One turn sends every row of this set to another row. A few are shown first. Where does it send the rows asked after them?
favak: [ 16 -18  -1 -14   8  -2   9  15  -8  28   3 -14  15 -23  -6   1  16   2
  26  15]
daga: [ 19  14   8  30  -4 -13  34  39  -1   5 -36 -28 -18   1  14  19   3   7
  19   8]
lami: [ 20  23  -9  14  23  14  42 -11   5  15 -22 -21   4 -13   7   4  23  27
  15  17]
Seson: [ 21   6   2 -16   7   7  14  -3 -17  -6 -20 -10  11 -19   6  12 -19 -21
  45 -36]
pek: [ 56  36   6  -2   0   6  31  -5  -3  -4 -25 -23   9   2  14   9  14 -13
   6  -1]
Vokup: [ 25 -24 -30  16   2  20  44   7  -4  -1  -8 -16   6   9  -5  36   6 -11
  46 -32]
miz: [ 45  27  -1   9 -12 -20  23   5  16   2 -26 -10  -6 -10  20   6  32  -6
  28   8]
rulak: [ 24 -21 -21  24  10  -7  19   7 -12   1   5 -23   5  11  -4  23  -5 -26
  57  -4]
kibud: [ 37  24   5  36 -15  17  22   2  -1 -23   4 -21  -8 -19  26  24   7   2
   6   6]
rez: [  8 -15   6  33  -9   8  35   7 -29   4  -3  -1  -5 -25  30  36   7  -8
  42 -22]
Vunem: [ 31 -14   8  23 -24   4  -1  -2  -3  -5  -8 -20  -2   5   8  12   9  -2
  -6  19]
Vifo: [ 18  30 -13  28 -23   9   4 -10 -33   0   6 -19   7  -5  23  23 -12   3
  24 -17]
zazur: [ 35  -1   5  25 -13  44  21  -7  -2 -10 -12   8  13 -18  30  26  28   4
  18 -12]
Zek: [  6   8   7   8 -14  12  41 -15 -13   2  -9 -25   0   3  14  14  19  20
  42 -43]
Domog: [ 36 -23  -9   7  -4   8  -6 -16  12  11 -14   4  25   4   1  19   0 -17
  41   3]
nur: [ 35  10   5  32 -11   8  20   2 -26  18 -15 -16   2  38  -8  18   4   3
  43  13]
gekoz: [ 35  12 -20   2   8  10  16 -22 -24  -5 -14 -20  -6 -28   3   0  18  21
  19  16]
Kote: [ 29  -8  -4  35  22  11  22  24  18  25 -37 -29   6 -13   0   9  -2   4
  14 -15]
vugi: [ 18  18   9  11  -1  -9  53  28   9   0 -37 -16 -16   1   3  27  -4 -12
  33 -15]
lemo: [ 23   7 -30  13  -5  18  17  17  11 -20  -2 -28 -10  -3  28  22  31  29
  27 -11]
fepur: [  4  -7   6  -3   4  27  14  -2 -23  18 -17 -16   6 -29  -8  27  11  -8
  63   4]
Sodet: [ 18  -1   0   5 -17 -17  36   5   3  21 -26 -15 -15  24   0   9   4  24
  25 -19]
nafe: [ 44  -6   1  -2 -11   2   0  -8 -22  -3 -19   1  -9  -5   9  50   0  29
  31   6]
fuzu: [ 33  27   1   5 -24  20  22   6 -34  12   2 -33  -5   2  -6  29   0  26
  34  -6]
bom: [  3  20 -29  31  -8  19  24  -5 -12  -5   9 -16   7 -21  23  28  -1 -12
  14 -29]
doriv: [ 16   6   2  30  19   6  18  20  -5  25 -31   6   1 -18  -1  29  -8   6
  60  10]
vepo: [ 56  -4  -5  -5   5   1  26  41 -17  -4 -19   4   4 -22  12  23  24  10
  32 -17]
guzod: [ 24  25  -8   9   6  37  17  30 -17   7  -6 -18   9 -15  18  -5 -11 -14
  10 -19]
musu: [ 44  18  10  -4   4  11  38  32 -11   9 -17   8  -6   0  12  17  32  17
  48  -1]
zivos: [ 18 -10   7  36   6  -3   8  19  -1  -2 -29 -27   8 -32  14   1   6  -5
  18 -36]
nak: [  6 -15   3  26 -23  26  35   9 -20  26  -3   3   5  -3   7  38   4 -24
  31   0]
Vur: [ 31 -12  18 -21   7   7  21 -12 -13  16  -8 -22   7  -8 -17   1  17   8
  28   0]
bonek: [ 13   9  -7 -15 -17 -13  11   1  20  -2   7   1  -2   2   7  24   6  18
  47  -2]
gov: [ 19  11 -24  33  17  16  -5  36 -22   5 -11 -21   4 -10  14  -4   0 -10
  33   1]
seze: [ 43  -2 -12  33  14  10  25  20  -7  -5 -18  16  31 -25  14  29   8   0
   9 -20]
pib: [ 23  -5 -28  19  16   1  15 -11  16  -4 -13 -37 -18  10  28  10  10   2
  12   9]
bif: [ 37   8 -12  -1 -10  18  21  10  -6  -6 -28   4   4  20  13  58  12  24
  34 -14]
sevo: [ 27  -1 -15  14  -5  34  17  -1  -2  -3 -10  22  16 -23  28  32  15  15
  51 -17]
gifi: [ 30  -8   2   5   1   0  33  18  -8 -12 -36  17  -2   1  -5  15   6 -17
  58 -17]
todes: [ 46 -19 -19   1  13   8  21  -7 -15   3 -19 -11  13 -28   2  24  -1 -16
  -8  -7]
tota: [ 12  -3 -27   4  20  10   2   7   2  28  -1 -16  34 -13  19  17  11 -20
  19  -2]
ligoz: [ 22  19 -27  15   9   8  35  31  20  17  -2   1  10 -27  19  27  21 -11
  25   8]
zoder: [ 32 -13 -24  15   9  23   8 -10  24   4  -8 -10  15  21   7   8  22 -12
  33   9]
zipir: [ 28  -5 -29  52   4  -7  16   0   4  14 -25 -17   1   9   8  37  -4 -17
  14  -3]
lod: [ -1  -3   6  -8 -19  10  12 -15   8  10   0  -5  18  11 -11  31   2  13
  21   5]
notim: [ 18   0 -23  46  -2 -23  16  -9   9  13 -24 -18  -2  12  13  24  -3  18
  32 -18]
rebuz: [  6  10  -4  -2  12  25  33   1 -33   7 -17 -36 -12 -15 -12  26 -16   0
  26   7]
pavif: [ 11  11  -8  -3   3  10  25   9 -26 -13  -9 -54  -7 -12   1   6  -9   8
  12  -9]

miz goes to Kote
Vifo goes to zazur
pib goes to tota
Now these:
nak goes to nafe
Zek goes to lemo
bom goes to sevo

